(in the rows, 128 means zero)
Each path below is one point turned by a fixed rotation once a step. After each direction that follows a path, write how fast that rotation turns it, in degrees each step (0 if it stays still).
Each turn is a multiple of 5 degrees from 10 to 175, or 0.
Each row of a path follows its step; steps can be skipped.
Rotation 1:
step 0: [113 110 119 130 125 137 113 123 130 123 138 134 126 127 139 133 115 125
 136 122 135 133 142 115 138 130 129 135 129 124 122 134 129 123 123 130
 125]
step 1: [121 106 123 137 123 124 131 113 132 120 127 122 134 106 129 123 127 131
 134 122 142 129 131 117 124 126 134 127 123 119 136 135 128 132 131 127
 130]
step 3: [124 125 126 131 124 139 137 125 123 127 126 147 131 126 131 125 125 121
 136 130 127 123 133 119 131 127 127 141 105 131 141 135 142 119 130 124
 116]
step 5: [117 117 130 125 126 143 125 130 126 128 144 142 122 141 134 131 127 128
 127 121 116 139 130 121 130 127 128 137 134 132 133 144 117 137 131 133
 120]
step 7: [124 114 126 137 127 133 124 119 145 116 132 121 130 119 138 131 132 138
 128 118 145 134 128 126 128 126 129 136 127 121 136 133 117 144 129 121
 127]
step 8: [121 116 131 147 117 139 131 134 135 126 129 125 119 122 137 125 125 129
 136 133 136 129 129 116 134 127 135 144 122 132 131 137 133 129 120 128
 111]
step 9: [118 124 123 133 118 134 143 121 130 127 133 142 132 119 128 114 120 133
 131 125 141 123 125 126 126 130 137 133 106 127 141 122 134 120 124 124
 126]
step 10: [125 121 131 116 122 139 134 122 121 126 133 140 127 129 129 126 132 143
 129 135 127 136 127 122 129 120 134 136 113 126 144 124 111 137 138 130
 116]
step 11: [117 113 131 120 120 135 130 131 113 134 135 139 131 134 125 118 135 119
 132 124 119 130 131 119 132 140 128 138 121 136 134 147 121 131 128 131
 122]
step 12: [116 117 123 124 130 132 118 123 132 126 138 139 141 124 136 119 130 125
 124 103 131 123 129 136 123 132 120 134 121 129 136 135 119 135 135 119
 131]
[124 126 120 130 125 127 126 126 132 130 124 128 127 126 126 128 128 133
 125 133 128 125 126 127 128 126 128 128 128 129 125 129 134 133 126 127
 128] : 55
[125 129 127 120 128 124 132 132 128 128 126 130 127 132 127 129 128 132
 128 129 125 128 124 127 126 129 125 131 125 132 132 129 128 125 132 129
 129] : 55
[127 127 128 131 125 126 131 127 130 127 133 128 132 125 127 128 131 132
 132 126 127 127 128 131 130 126 123 121 128 129 130 124 130 129 134 127
 129] : 130
[132 124 127 125 129 132 123 126 127 128 128 123 132 129 124 124 129 130
 128 128 126 125 129 125 126 124 129 125 124 134 130 127 128 124 126 129
 125] : 45
[130 123 128 126 128 127 129 126 130 124 124 130 129 128 121 130 131 126
 127 132 134 132 126 129 126 126 127 127 129 125 126 129 124 127 132 128
 124] : 120
[127 126 127 130 128 130 129 133 128 128 126 133 127 129 124 128 125 126
 129 128 132 123 134 127 132 133 125 124 126 131 125 131 130 125 127 131
 128] : 130
Rotation 2:
step 0: [132 118 136 119 124 123 139 135 128 134 124 129 139 117 124 127 127 144
 124 136 130 133 127 126 126 141 136 143 133 112 150 131 137 126 134 124
 138]
step 1: [118 122 129 119 128 139 133 137 115 134 124 141 128 139 138 142 139 122
 120 131 135 125 127 134 128 133 149 120 141 127 132 134 139 127 118 126
 136]
step 2: [135 130 128 131 115 118 128 136 126 137 126 127 133 136 138 141 135 124
 116 129 141 144 127 124 129 141 139 149 120 124 119 135 125 114 132 126
 126]
step 3: [116 109 131 141 137 123 119 139 129 118 124 130 123 138 126 130 132 131
 130 140 130 132 119 118 120 122 147 143 136 136 128 123 133 119 128 126
 139]
step 4: [126 114 123 127 119 131 136 125 123 112 133 142 129 127 113 142 140 129
 125 133 139 132 133 106 116 138 131 131 118 122 125 135 130 129 123 129
 121]
step 5: [119 127 127 146 135 129 148 143 136 132 118 129 121 132 123 141 126 147
 114 131 128 120 130 127 120 135 133 133 130 113 121 131 131 130 136 127
 132]
step 7: [125 124 126 127 138 122 150 120 131 137 124 134 135 131 130 124 144 119
 116 147 138 127 137 130 130 135 137 133 139 132 121 138 135 117 137 126
 130]
step 8: [135 126 125 124 134 112 135 137 130 130 127 124 129 132 125 155 141 121
 133 127 139 126 116 128 124 127 137 140 138 131 130 121 118 131 124 110
 131]
step 10: [126 115 129 131 130 125 139 144 129 128 135 129 123 125 128 136 147 136
 140 133 128 133 124 111 142 143 124 131 129 119 127 135 141 136 129 124
 143]
step 12: [129 130 134 146 116 131 129 144 131 134 124 142 143 125 137 145 140 128
 124 137 141 130 133 132 129 134 130 126 129 140 131 126 143 122 135 128
 133]
[125 130 129 128 129 124 126 131 125 129 127 127 126 129 133 127 126 126
 125 127 129 123 132 127 130 132 126 124 127 124 134 131 133 126 128 124
 126] : 70
[126 124 124 133 130 126 129 129 127 126 127 132 126 129 122 129 124 128
 127 129 129 131 133 133 128 128 124 129 129 130 127 128 128 129 129 127
 121] : 40
[128 133 128 130 127 131 128 126 127 128 129 128 133 124 130 130 131 125
 130 129 128 130 136 125 129 130 128 128 129 125 121 130 130 126 132 130
 125] : 140
[128 128 125 128 133 127 126 129 125 127 128 131 123 122 129 131 131 129
 132 124 130 131 127 128 130 126 133 121 129 127 129 127 124 125 128 128
 126] : 155
[132 131 126 129 133 127 131 129 131 129 132 128 127 126 126 130 131 124
 131 128 131 123 127 128 132 125 122 129 128 131 130 132 129 131 131 129
 130] : 25
